Look-ups in named tables: a row name and a column name give one cell, copied from the table.

Netaza
         Vunu  Lizufef      Sig   Bimumu     Reda      Lus    Muga   Rumap      Bog      Zar
Dovas  63.743  -49.206  -37.106  -44.509  -42.214  -46.967   4.175  70.967   39.189  -17.352
Povob  11.283   37.583   13.842   16.209   20.077   32.398  27.160  14.094    6.951   39.790
Neni   39.264   35.325   38.278   39.403   42.528   63.513   3.116  26.103  -89.042   65.403
Rogap  24.019   -9.429   34.738   29.619   27.458   16.547  31.153  17.473  -12.960   34.189
Fuv    -4.830  -35.466  -13.809  -26.325  -25.769  -22.122  45.203  -6.291   75.499  -32.814

What is the Lizufef of Dovas in Netaza?
-49.206
What is the Reda of Rogap in Netaza?
27.458
What is the Muga of Neni in Netaza?
3.116
What is the Rumap of Rogap in Netaza?
17.473
What is the Lus of Neni in Netaza?
63.513
What is the Lizufef of Povob in Netaza?
37.583
What is the Muga of Fuv in Netaza?
45.203
What is the Zar of Dovas in Netaza?
-17.352
What is the Sig of Neni in Netaza?
38.278
What is the Lizufef of Neni in Netaza?
35.325
What is the Bimumu of Povob in Netaza?
16.209
What is the Bimumu of Dovas in Netaza?
-44.509
What is the Bog of Fuv in Netaza?
75.499
What is the Zar of Rogap in Netaza?
34.189
What is the Reda of Neni in Netaza?
42.528
What is the Sig of Povob in Netaza?
13.842
What is the Vunu of Dovas in Netaza?
63.743
What is the Zar of Povob in Netaza?
39.790

Table Nibeg
	Dosi	Bul	Divu	Mib	Tiba	Telo	Pivob	Rakipi	Kotudug	Pesomap
Fad	152	150	127	153	142	189	123	164	161	152
Lusol	146	144	141	153	151	203	96	138	169	157
Pasegi	143	150	113	153	117	217	94	187	157	146
San	149	126	164	151	154	180	95	120	171	160
Kidu	147	161	157	176	181	185	126	122	161	166
Tivi	157	137	99	156	133	225	68	173	170	158
Beb	159	163	100	161	144	204	113	177	161	155
Zofezo	140	170	132	161	136	203	123	174	153	150
Rik	151	168	132	167	154	196	114	153	158	155
Pim	143	123	122	146	127	224	55	155	170	155
Mes	151	128	134	157	155	216	62	119	175	163
Ruvivu	149	151	134	153	146	191	112	155	156	156

Telo of Rik = 196
Bul of Zofezo = 170
Bul of Pim = 123
Kotudug of Pasegi = 157
Rakipi of Ruvivu = 155
Pivob of Kidu = 126
Pivob of Pasegi = 94

Zera:
         Lol  Sogem  Doref  Zaf  Rov  Ton  Befo  Ralov  Sitegar
Tokaz    171    107    167   20   74  175   180    227      185
Tobivu   184     76    134   81   76  143   156    189      162
Mibe     130    197    162   98  144  192   177    188      239
Damus    117    166    196   37   94  198   176    235      234
Vob      139    197    172  129  159  152   138    174      204
Pof      200    138    183  107  130  141   188    194      152
Saf      162     87    182   42   79  187   180    237      153
Dudig    121    132    169   31   76  214   168    229      226
Sadakur  162     77    182   75   62  149   158    222      156
Zupi     135    118    170   16   77  174   169    235      202
Laf      109    192    183   51  132  209   172    221      233
Vive     187    107    140   72  130  134   146    191      133

Sogem of Tokaz is 107
Doref of Damus is 196
Befo of Dudig is 168
Sogem of Sadakur is 77
Zaf of Tobivu is 81
Ralov of Tokaz is 227
Sogem of Vive is 107
Ralov of Pof is 194
Ton of Tobivu is 143
Rov of Zupi is 77
Sitegar of Mibe is 239
Ralov of Mibe is 188
Doref of Zupi is 170
Sogem of Zupi is 118
Lol of Vive is 187
Lol of Vob is 139
Befo of Sadakur is 158
Rov of Sadakur is 62
Doref of Laf is 183
Row with the largest Ton: Dudig

Nudasom:
         Rusob  Pefibi  Paf  Kag  Ras  Beba  Vika  Zar
Bati        44      63  114   63   51    58    61   44
Zesevov     96     144   91   88   95   120    44   99
Puse        94     142   96  101   81   123    40  106
Renumez     64     121  133  125   29   112    25  100
Lufub       67     122  130  125   31   114    25  103
Gelepo      46      55  107   81   37    59    63   58
Nit         63      51   84  109   30    70    70   88
Bisa        67     195  161   51  105   130     4   57
Tiba        82     132  111  121   51   122    33  111
Pib         50      88  114   40   81    65    59   35
Fekozu      95     145   90   86   96   120    44   98
Pulenu      58     184  167   45   99   120     6   45
Dod         31     130  177   72   42    93    11   42
Tanilun     44      65  114   61   53    58    60   43

Tiba, Zar -> 111
Dod, Beba -> 93
Puse, Paf -> 96
Nit, Pefibi -> 51
Puse, Ras -> 81
Lufub, Paf -> 130
Puse, Zar -> 106
Bisa, Kag -> 51
Zesevov, Pefibi -> 144
Pulenu, Ras -> 99
Nit, Paf -> 84
Lufub, Pefibi -> 122
Gelepo, Beba -> 59
Pib, Paf -> 114
Lufub, Vika -> 25
Pib, Vika -> 59
Renumez, Vika -> 25
Zesevov, Ras -> 95
Row with the largest Paf: Dod

Nug.tsv
	Fakoz	Fod
Ligefu	205	186
Lof	3	19
Fuz	18	161
Zif	223	29

What is the Fod of Zif in Nug?
29
What is the Fod of Ligefu in Nug?
186
What is the Fakoz of Lof in Nug?
3
What is the Fakoz of Ligefu in Nug?
205
What is the Fakoz of Zif in Nug?
223
What is the Fod of Lof in Nug?
19
What is the Fod of Fuz in Nug?
161
What is the Fakoz of Fuz in Nug?
18

Table Zik
|  | Gulif | Zagitiv | Loz | Lokosa | Gur | Nuziza |
|---|---|---|---|---|---|---|
| Moti | -0.194 | 0.602 | 0.004 | -0.039 | -0.134 | -0.027 |
| Pok | 0.728 | -0.039 | -0.107 | -0.601 | -0.131 | 0.582 |
| Naze | 0.189 | -0.039 | -0.523 | 0.255 | 0.434 | 0.454 |
| Kir | 0.160 | 0.389 | -0.462 | -0.100 | -0.141 | 0.001 |
| Vugal | 0.230 | 0.503 | -0.522 | -0.173 | -0.170 | -0.016 |
| Kep | 0.249 | 0.490 | -0.499 | -0.166 | -0.134 | -0.016 |
| Rafurur | 0.361 | 0.018 | -0.505 | 0.086 | 0.384 | 0.646 |
| Led | 0.286 | -0.227 | 0.278 | 0.306 | 0.340 | 0.117 |
| Dap | 0.855 | -0.037 | -0.074 | -0.549 | -0.100 | 0.452 |
| Gor | 0.014 | -0.039 | 0.166 | 0.811 | 0.129 | -0.541 |

Pok, Loz => -0.107
Kir, Gulif => 0.160
Pok, Zagitiv => -0.039
Led, Loz => 0.278
Dap, Zagitiv => -0.037
Kep, Gur => -0.134
Gor, Zagitiv => -0.039
Vugal, Nuziza => -0.016
Rafurur, Gur => 0.384
Naze, Gur => 0.434
Dap, Nuziza => 0.452
Moti, Zagitiv => 0.602

